In the data rows, zero lies at 4.5, halfway between 4 and 5.
Here are some numbered points:
[3 3 3 4 5 5 3 4 3 6 4 4 4 3 2 3 3 6 2 4 4 5 4 3 3 3 6 4 4 2 5 5] 0
[3 5 6 4 4 5 5 3 4 4 5 4 4 7 5 4 6 5 5 4 5 4 4 5 4 6 6 4 4 5 4 6] 1
[5 4 1 3 4 5 1 4 3 4 3 2 3 0 2 4 2 2 2 3 2 6 4 4 8 3 3 2 1 2 2 3] 2
[4 8 3 4 3 3 6 6 4 5 5 6 4 5 5 3 4 2 6 4 4 4 3 5 2 4 5 4 4 4 3 4] 3
[4 8 7 5 4 3 6 5 6 6 5 6 4 6 8 8 6 2 7 5 3 3 3 6 3 5 5 5 5 6 3 5] 4
[4 4 5 4 4 5 4 4 7 5 5 4 4 6 4 4 6 4 6 4 6 4 6 4 5 6 5 5 6 5 5 5] 5
[4 3 2 4 4 5 3 4 4 2 4 3 3 3 4 5 3 4 3 3 5 5 4 5 3 4 2 2 3 4 4 4] 6
[7 4 6 6 8 9 4 8 7 7 6 5 7 5 5 3 5 9 4 6 9 6 9 5 9 4 6 4 6 6 8 7] 7
[5 4 3 4 5 4 5 3 4 3 4 3 4 3 4 6 4 4 4 3 4 5 4 4 7 4 4 4 5 4 4 4] 8
[5 5 8 8 9 8 7 8 6 6 8 8 8 8 6 4 8 8 4 8 7 8 7 7 8 6 6 8 8 6 9 8] 9
[2 9 4 4 2 4 8 6 6 6 6 6 5 5 7 3 6 3 6 5 3 3 3 3 3 4 4 5 4 3 3 4] 10
[3 5 5 4 5 4 5 3 5 4 4 5 2 5 5 6 5 3 6 5 4 5 4 3 5 5 6 4 4 4 4 4] 11
[5 4 2 3 4 6 5 4 3 6 5 4 6 4 4 7 5 5 5 4 5 5 4 5 4 5 5 6 5 3 5 6] 12
[5 6 4 4 3 2 6 3 4 5 4 5 4 4 5 4 4 3 6 5 3 4 3 4 4 5 3 5 4 5 3 4] 13
[2 5 3 3 3 3 4 4 4 4 4 5 3 4 4 2 3 2 5 4 3 1 2 2 2 2 4 2 4 4 3 2] 14
[8 4 3 6 7 9 6 8 5 8 7 6 8 4 5 1 6 9 3 6 8 7 6 6 5 3 7 6 7 5 7 8] 15
[4 3 0 3 5 4 1 4 3 4 2 2 4 1 2 4 2 3 2 3 2 6 3 2 7 2 3 2 2 1 3 2] 16
[3 2 2 4 5 4 3 2 4 4 3 3 4 5 4 4 4 4 3 3 3 2 3 4 4 3 2 3 6 3 5 3] 17
[4 7 7 7 4 4 7 6 6 7 5 7 5 6 7 5 6 4 7 5 5 4 4 7 3 5 6 5 6 8 7 4] 18
[4 4 2 4 3 3 4 5 6 3 4 5 4 5 6 5 4 3 4 4 3 2 4 4 2 5 4 5 3 4 4 3] 19
[5 4 5 4 4 4 4 4 4 4 3 3 3 4 4 5 4 4 4 2 4 3 4 3 3 4 4 3 3 4 4 4] 20
[2 4 5 5 7 4 5 5 3 4 4 4 7 6 4 3 5 7 5 4 4 5 6 8 6 6 5 6 5 7 7 6] 21
[5 4 4 7 6 6 5 8 4 5 6 6 8 7 5 4 5 7 4 6 8 6 5 5 4 4 7 6 5 5 7 7] 22
[4 4 2 4 9 8 3 6 6 5 4 3 5 3 3 3 4 6 2 4 4 6 5 3 6 2 4 5 5 2 4 6] 23
[7 4 4 5 5 6 3 5 6 4 4 4 5 4 4 3 4 5 4 4 5 5 5 7 4 3 5 4 4 4 5 5] 24
[4 2 5 1 4 3 3 3 4 3 3 3 3 4 5 6 4 3 4 4 4 3 4 5 4 3 4 4 4 6 4 1] 25
[4 9 6 6 4 4 8 6 7 5 9 8 5 6 9 8 7 4 9 7 6 3 4 7 3 7 4 6 6 5 5 6] 26
[7 5 6 7 8 7 6 7 6 7 6 6 6 7 6 6 6 7 5 6 7 8 9 5 9 7 5 7 7 6 8 6] 27
[4 4 4 3 5 5 2 3 4 3 4 2 4 3 3 4 2 4 4 3 4 7 5 4 9 4 2 4 3 3 4 4] 28
[4 7 8 5 5 3 7 4 5 5 5 6 4 6 8 6 6 5 6 7 4 4 6 6 4 7 7 5 5 7 5 5] 29
[4 5 6 3 4 3 5 4 5 5 5 5 3 7 5 6 5 4 5 4 4 4 5 6 4 7 4 3 3 4 4 5] 30
[5 4 2 3 6 6 3 4 3 4 3 3 4 1 2 4 1 4 3 3 3 6 4 2 9 1 2 3 3 2 4 4] 31
[5 3 3 5 3 5 3 4 3 4 4 2 5 1 4 3 3 4 3 2 3 5 4 5 5 2 3 3 4 3 4 4] 32
[4 6 5 5 4 5 7 8 7 7 7 7 6 6 8 5 6 5 8 6 5 4 5 6 2 7 5 7 7 7 6 5] 33
[5 4 5 5 7 4 6 5 4 6 4 5 5 5 4 6 5 6 4 6 6 6 5 4 5 5 4 5 4 4 5 4] 34
[7 7 6 8 6 7 7 5 8 5 7 7 6 5 7 5 8 5 7 7 6 7 6 5 6 5 7 7 7 8 6 6] 35
[4 5 4 4 4 3 5 5 5 7 4 4 4 4 5 4 5 4 6 4 5 1 4 4 3 6 4 4 4 4 4 3] 36
[1 5 5 4 5 4 6 4 6 5 5 5 5 8 6 7 5 4 7 5 5 4 5 6 4 9 4 6 4 7 6 5] 37
[4 4 4 2 3 3 4 4 3 4 3 3 4 4 2 3 4 3 4 4 4 3 3 4 4 3 4 4 3 4 4 4] 38
[6 5 7 5 6 6 5 6 8 5 6 6 5 7 6 7 7 6 8 7 6 6 6 8 6 7 6 7 6 8 5 6] 39
[5 5 5 9 6 6 7 8 5 7 8 8 8 7 7 7 7 8 6 7 8 5 6 9 5 5 9 8 8 7 9 8] 40
[6 5 7 3 4 4 5 4 5 3 5 4 4 5 6 4 5 3 6 4 4 2 4 5 4 7 5 5 3 7 3 4] 41
[8 4 4 6 5 9 3 5 6 6 4 4 7 3 3 4 5 5 4 3 5 7 6 6 5 2 5 4 7 3 6 5] 42
[4 4 7 6 8 4 6 4 4 5 5 5 5 4 4 3 5 5 3 5 5 5 5 7 7 5 6 5 6 4 4 6] 43
[8 4 4 7 7 8 6 8 5 7 7 6 7 6 5 7 6 7 4 8 8 6 7 6 5 5 8 7 6 5 7 6] 44
[6 4 4 4 6 5 5 5 5 4 4 5 5 3 4 5 5 5 4 5 4 7 5 4 7 5 4 4 5 4 5 5] 45
[4 9 4 4 3 4 7 5 7 7 6 7 3 4 6 6 4 2 8 6 2 3 2 3 4 5 2 5 4 2 4 4] 46
[6 4 6 4 4 6 4 3 4 2 4 3 4 5 4 2 4 4 5 5 4 4 5 5 3 5 4 5 4 5 4 4] 47
[4 4 6 4 4 2 2 3 4 3 4 3 2 5 3 4 4 4 4 2 3 3 5 3 4 6 2 4 3 5 4 2] 48
New points follow, each followed by the number of its nearest point above, looking only along the 3 directions in which the numbered points spread most.
[6 4 6 4 5 5 5 4 3 3 4 6 2 4 4 4 5 4 5 6 4 5 6 2 6 5 4 5 5 4 4 4] 47
[5 4 4 6 6 6 4 6 5 6 5 4 6 6 5 4 5 6 5 4 6 6 7 7 6 4 5 6 5 5 7 6] 43
[6 4 6 7 5 5 5 5 7 5 6 6 5 7 6 4 7 6 7 6 7 6 6 5 5 6 5 4 5 5 7 6] 39
[4 5 5 3 4 3 5 3 2 5 4 5 4 4 5 4 4 4 6 5 4 3 3 2 4 4 4 3 4 4 5 4] 19
[4 3 6 3 4 4 3 4 4 3 3 4 4 5 4 4 4 4 4 4 5 4 5 4 4 4 4 3 3 7 5 4] 47
[7 4 4 4 5 5 4 5 6 4 4 3 5 5 3 5 4 5 4 3 5 3 6 6 5 5 4 5 4 4 5 4] 45
[2 3 2 5 5 4 3 3 3 4 4 4 6 2 4 4 2 6 2 4 5 3 3 3 3 2 5 2 3 2 4 4] 32
[6 4 6 5 5 5 4 4 9 5 4 4 6 7 5 4 6 6 5 6 5 7 7 6 7 6 4 6 4 7 6 5] 21
[3 5 4 5 6 5 6 6 7 6 7 6 5 6 6 7 7 5 6 6 6 5 7 9 6 6 6 5 6 7 5 6] 39
[6 4 2 2 7 6 2 5 3 4 2 3 4 2 3 1 3 4 3 4 3 7 5 5 9 3 2 4 4 2 4 5] 31
[2 4 6 6 7 4 6 6 4 8 5 6 6 6 5 9 6 5 6 7 7 4 4 5 2 7 7 4 6 6 6 6] 18
[5 3 4 0 2 2 4 4 3 3 2 4 1 3 3 2 2 3 2 7 2 4 1 0 3 2 2 3 2 1 2 4] 14
[8 4 6 8 7 5 5 6 6 6 6 6 6 5 6 4 6 7 4 5 5 4 6 5 5 5 8 7 5 7 6 5] 22
[4 3 4 5 6 5 3 6 4 5 4 4 5 4 3 3 4 7 4 4 5 5 7 4 8 5 5 4 6 5 6 5] 45
[5 6 7 5 5 5 6 4 7 7 7 6 6 6 5 6 7 6 6 5 5 7 6 5 7 5 4 7 5 7 6 6] 39
[5 3 6 7 6 8 4 6 5 6 6 5 6 5 5 4 6 6 4 6 6 7 7 7 2 4 8 4 6 5 6 6] 22
[1 5 4 3 3 3 4 3 4 5 4 4 2 3 5 5 4 2 5 3 1 3 3 3 1 5 1 2 2 3 2 2] 14
[3 9 5 4 2 4 9 8 7 8 7 7 4 6 8 8 6 3 9 6 4 4 3 6 3 7 6 4 4 6 3 6] 26
[3 3 4 2 4 4 3 3 2 3 4 4 6 6 4 4 3 5 3 4 4 5 4 5 4 4 6 3 4 4 4 5] 8
[6 5 5 5 6 6 5 4 6 5 5 5 6 5 5 5 5 6 5 4 5 7 7 6 6 6 5 6 6 5 5 4] 43
[5 3 2 4 6 5 2 4 4 5 4 4 4 3 3 1 4 6 3 4 5 5 4 4 3 3 4 4 4 3 4 5] 0
[4 4 4 5 3 4 4 4 4 4 4 4 4 5 2 8 4 5 4 4 4 4 5 4 3 4 4 4 4 4 5 5] 47
[5 5 8 5 5 6 6 7 7 6 7 6 6 6 7 7 7 5 7 6 7 5 8 5 6 8 6 8 6 8 7 6] 39
[5 2 2 4 7 4 3 4 3 4 4 4 5 2 2 3 1 5 2 3 4 3 4 2 3 3 3 1 3 4 4 5] 32
[7 5 4 5 4 6 4 6 4 4 4 5 4 3 4 5 4 4 4 6 4 7 5 4 7 4 4 3 3 4 4 5] 24
[6 7 5 8 5 6 7 7 6 6 9 7 7 6 6 5 7 6 5 8 8 6 6 7 4 5 6 8 7 6 5 8] 35
[2 6 5 4 4 3 5 4 6 5 5 4 4 6 4 7 5 2 7 5 4 3 4 6 4 8 3 4 3 5 4 3] 41
[1 9 3 4 4 4 7 5 7 5 6 7 3 3 5 6 5 2 8 5 3 4 1 3 3 4 4 6 3 3 3 4] 46
[5 6 6 5 4 8 7 5 5 7 6 8 5 5 6 5 7 5 5 8 5 7 7 7 5 4 7 8 8 5 5 6] 35
[6 4 6 8 5 7 6 7 4 7 5 6 6 5 7 4 6 7 4 5 7 6 5 5 4 3 6 7 6 5 6 6] 22
[6 4 5 7 7 8 5 6 6 4 6 6 7 6 7 5 6 6 4 6 7 4 6 5 4 3 6 5 6 7 7 8] 22
[6 5 6 4 6 4 6 8 7 5 6 6 6 6 5 5 6 5 5 5 5 7 5 5 6 5 6 7 6 6 7 5] 22
[6 3 3 5 5 6 4 5 5 5 4 4 6 4 4 3 4 6 3 4 6 4 4 4 4 2 5 4 5 5 6 6] 24
[4 3 4 4 4 4 3 4 4 4 4 3 4 5 4 4 4 4 4 4 5 4 4 3 5 4 4 4 4 3 4 4] 8
[4 3 3 2 1 2 3 2 3 3 2 3 3 2 3 2 3 3 3 2 1 1 1 2 3 3 2 3 2 2 2 3] 14
[5 5 7 5 4 4 5 5 6 5 4 5 4 6 6 6 6 4 7 7 4 4 6 4 4 8 6 6 5 7 5 3] 37
[6 3 3 4 2 4 3 2 4 2 3 2 4 4 4 7 3 4 4 3 4 4 4 6 4 6 3 4 3 4 3 3] 25
[5 4 4 7 5 5 6 6 6 6 7 7 8 5 4 4 4 7 4 6 7 4 4 4 3 4 6 5 7 4 7 7] 22
[4 3 4 8 7 7 5 6 6 7 6 6 8 5 5 5 6 9 3 5 6 6 6 6 5 4 6 6 6 6 7 6] 22
[1 4 7 4 4 4 5 3 3 3 4 5 3 4 5 6 5 4 5 5 4 4 3 4 4 5 3 4 4 4 5 4] 11
[7 4 6 7 7 8 6 5 8 6 6 6 6 6 7 5 7 8 5 6 6 9 9 7 9 7 5 6 7 7 7 7] 27
[4 4 4 3 4 3 4 4 2 3 4 4 4 4 4 4 3 5 4 4 3 3 4 4 3 5 4 5 3 4 4 4] 20
[5 4 4 6 6 5 5 5 5 5 5 4 6 4 4 6 5 6 4 4 6 6 7 6 8 5 5 5 4 5 5 6] 43
[2 4 5 4 3 4 5 4 4 5 5 5 6 6 7 4 5 4 5 4 5 4 5 4 2 6 4 4 4 5 4 4] 11
[5 4 4 4 4 4 6 4 4 5 3 4 4 4 4 4 5 5 3 5 4 5 4 3 5 4 1 5 5 4 3 5] 8
[4 4 2 4 3 4 3 3 4 3 4 3 3 4 3 4 3 2 4 3 4 4 4 5 3 4 4 3 3 3 3 3] 38
[6 4 4 6 7 5 4 4 5 4 5 4 7 7 5 9 5 5 5 4 5 5 7 7 6 5 7 4 4 6 6 5] 21
[7 4 4 7 9 7 4 7 7 8 5 5 7 6 4 4 4 7 4 5 6 8 8 5 8 5 7 6 7 5 7 7] 7
[3 7 6 4 4 4 7 5 5 6 6 6 4 7 6 4 7 4 6 5 4 3 5 4 3 6 6 4 5 4 5 4] 4
[3 4 5 5 4 4 5 3 5 3 4 4 4 5 6 4 4 4 4 4 4 4 3 5 4 5 4 5 4 5 4 4] 11
[6 4 7 8 7 8 6 9 6 8 7 7 6 7 6 3 7 9 5 7 8 7 7 5 6 5 7 6 7 6 7 8] 44
[5 4 7 6 4 7 5 5 6 5 6 6 6 7 4 4 5 7 4 6 7 4 5 4 6 4 7 7 7 5 8 6] 22
[3 5 6 7 4 4 6 5 6 6 6 6 6 7 7 8 6 5 6 6 6 4 6 7 4 8 4 6 5 7 6 6] 29
[5 8 7 6 5 7 8 7 9 8 9 8 8 8 8 6 8 7 9 7 7 7 8 9 5 8 7 9 8 8 7 6] 40
[1 4 4 0 1 2 4 1 2 2 3 3 3 3 3 1 3 3 3 1 1 3 1 2 2 2 3 2 1 3 2 1] 14
